A single turn carries every row of the set below to another of its rows. Some are shown first; where does it send the rows asked next?
tirir: [ 2.15  0.48  0.10  0.48 -0.19  1.87 -0.81  0.23  0.24  1.94 -0.35  2.12
 -0.49 -0.02  3.79 -1.00  1.65  1.72 -0.28 -3.01]
befis: [-0.83 -0.94  0.64  1.41 -0.34  0.60 -0.71  0.83  1.30  1.63 -0.33  0.22
 -2.06 -2.04  2.01  1.27  0.84  1.69 -0.17 -0.81]
bot: [ 2.00  0.87  0.09  0.78 -0.08  1.61 -0.98  0.50  0.71  1.91  0.42  2.21
 -1.12  0.54  3.16 -1.07  1.44  1.40  0.14 -3.07]
Degim: [ 0.31  0.87 -0.56  1.64 -0.77  0.81  0.30  0.02  0.00  2.44 -2.03 -0.09
 -2.88 -0.02  2.09 -1.44  0.78 -0.10  0.11 -0.44]
dad: [ 0.60  0.09 -1.97 -0.19  0.38  2.12  0.37  1.09 -0.15  0.46 -1.06 -0.27
 -0.87 -1.80  1.28 -1.56  0.97  2.48 -1.55 -1.58]
rov: [ 0.65  0.76 -0.76  1.53 -1.06  0.47  0.14 -0.20 -0.43  2.12 -2.10  0.31
 -2.41  0.30  1.88 -2.01  0.15 -0.21 -0.15 -1.29]
Debak: [ 0.45  0.08 -0.79  1.46 -0.60  1.50  0.78 -0.23  1.57  2.41 -0.96  1.10
 -3.81 -2.18  2.12 -0.62 -0.04  3.66 -0.85 -2.62]
toli: [-0.02  0.36 -0.70  1.41 -1.06  0.06 -0.04  0.05 -0.28  2.49 -1.54  0.46
 -2.27  0.33  2.57 -1.08 -0.11 -0.46 -0.19 -0.65]
nosa: [ 0.25  0.17 -1.48  1.59 -0.23  1.18  0.56 -0.25  1.55  2.25 -1.05  1.61
 -4.00 -1.41  3.29 -0.06 -0.45  3.19 -0.71 -2.34]
tusur: [-0.06 -1.06 -0.06  1.21 -0.45 -0.08 -1.62  1.02  1.97  0.34  0.71  0.72
 -1.92 -1.73  2.41  0.03 -0.16  1.61 -0.80 -1.46]
mog: [ 0.10 -0.05 -2.44  0.00  0.84  1.61  0.44  1.70  0.20  0.18 -0.83 -0.23
 -1.35 -1.39  1.72 -0.76  0.66  2.23 -1.74 -1.30]
nubo: [-0.46  0.51 -0.23  1.19  0.39  1.07 -0.46  0.84  1.48  1.03  0.46  0.67
 -2.88 -0.88  1.34  1.39  1.38  0.50  0.29 -1.50]
mir: [ 0.56  0.39 -2.31 -0.03  0.08  1.56 -0.05  1.02 -0.47  0.40 -0.60 -0.60
 -1.73 -1.84  1.43 -1.51  0.57  2.12 -1.79 -1.36]
vuko: [ 0.49  0.25 -0.81  1.16 -0.37  1.38  0.23 -0.28  1.61  2.31 -1.39  1.40
 -4.23 -1.77  2.88 -0.73  0.25  3.70 -0.69 -2.67]
Deruv: [ 0.00  0.64  0.33 -1.30 -0.82 -1.03  0.92  0.62  1.77  1.14 -1.87  0.82
 -1.04 -1.24  2.06  0.47  0.53  1.54 -1.27 -3.22]
Num: [ 0.75  0.02 -1.97 -0.46  0.43  1.28  0.02  1.05  0.43 -0.08 -0.39 -0.41
 -1.09 -2.03  1.70 -1.48  1.52  2.29 -1.57 -1.37]
git: [ 0.74  0.49  0.12 -0.90 -1.11 -1.00  0.89  0.24  1.68  1.03 -2.64  0.76
 -1.27 -2.01  2.70 -0.17  0.92  1.98 -1.38 -3.14]
ped: [ 0.60  1.32 -0.65  0.79 -0.77  0.10  0.18 -0.40  0.00  2.29 -2.14  0.50
 -2.31  0.30  2.10 -1.35  0.43 -0.53  0.32 -0.98]
teb: [ 0.64  0.61 -0.84  1.53 -0.52  2.03  0.52 -0.31  1.09  3.00 -1.41  1.64
 -3.44 -1.64  2.90 -0.32 -0.09  3.45 -0.36 -2.46]
Koto: [-0.09  0.67 -0.68  1.28 -1.13  0.27 -0.19  0.09 -0.35  2.34 -2.00  0.20
 -2.66  0.15  1.87 -1.89  0.63 -0.02  0.15 -0.84]
madem: [ 0.58  0.96  0.35 -1.31 -1.47 -0.93  0.59 -0.19  1.48  1.01 -2.14  0.67
 -1.00 -1.53  2.08 -0.58  0.79  1.60 -1.06 -3.37]
fim: [-0.32  0.05 -0.09  2.04 -0.05  1.02 -0.01  2.19  2.58  0.90 -0.51  1.70
 -1.95 -0.40  1.74  0.67  0.56  0.49  0.04 -2.43]
lubal: [ 0.87  0.59 -1.15  1.22 -0.18  1.64  0.83 -0.87  1.47  2.21 -1.67  1.36
 -3.95 -1.75  2.73 -0.59  0.19  3.35 -0.55 -2.65]
bet: [ 1.65  0.37 -0.10  0.32  0.02  1.87 -0.98  0.49  0.47  2.19  0.19  2.47
 -0.80  0.02  3.31 -1.02  2.02  1.60  0.07 -2.92]
lugel: [ 1.56  0.25  0.12  0.03  0.18  1.53 -0.84  0.56  0.35  2.13  0.49  2.18
 -0.43  0.18  3.67 -0.02  1.32  1.33 -0.41 -2.70]
Fili: [ 0.57 -0.23 -1.86 -0.30  0.65  1.76 -0.03  1.60  0.18  0.26 -0.90 -0.25
 -1.35 -1.64  1.48 -1.85  1.29  2.14 -1.79 -1.42]
vit: [ 2.23  0.30 -0.30  0.33  0.23  1.52 -0.70  0.85  0.29  1.71  0.01  2.30
 -0.10  0.09  2.96 -1.02  1.19  1.62 -0.46 -3.27]
nagit: [ 0.14 -0.38 -0.44  1.31  0.00  0.12 -0.74  1.65  2.90 -0.18 -0.85  0.99
 -1.75 -1.05  3.37  0.11  0.78  0.42 -0.39 -1.16]
nolo: [ 0.32  0.53  0.49 -1.20 -1.20 -1.02  0.72  0.34  2.00  1.32 -2.25  1.12
 -1.28 -1.46  1.96 -0.68  1.14  1.28 -0.99 -3.34]
luki: [ 0.49  0.48  0.70 -0.63 -1.43 -1.10  0.68  0.65  1.98  1.17 -2.30  0.93
 -0.47 -1.24  2.33 -0.62  1.13  1.52 -0.72 -3.11]

lugel goes to Deruv
Koto goes to bet
luki goes to Num
Now these:
lubal goes to rov
nagit goes to tusur
vit goes to git

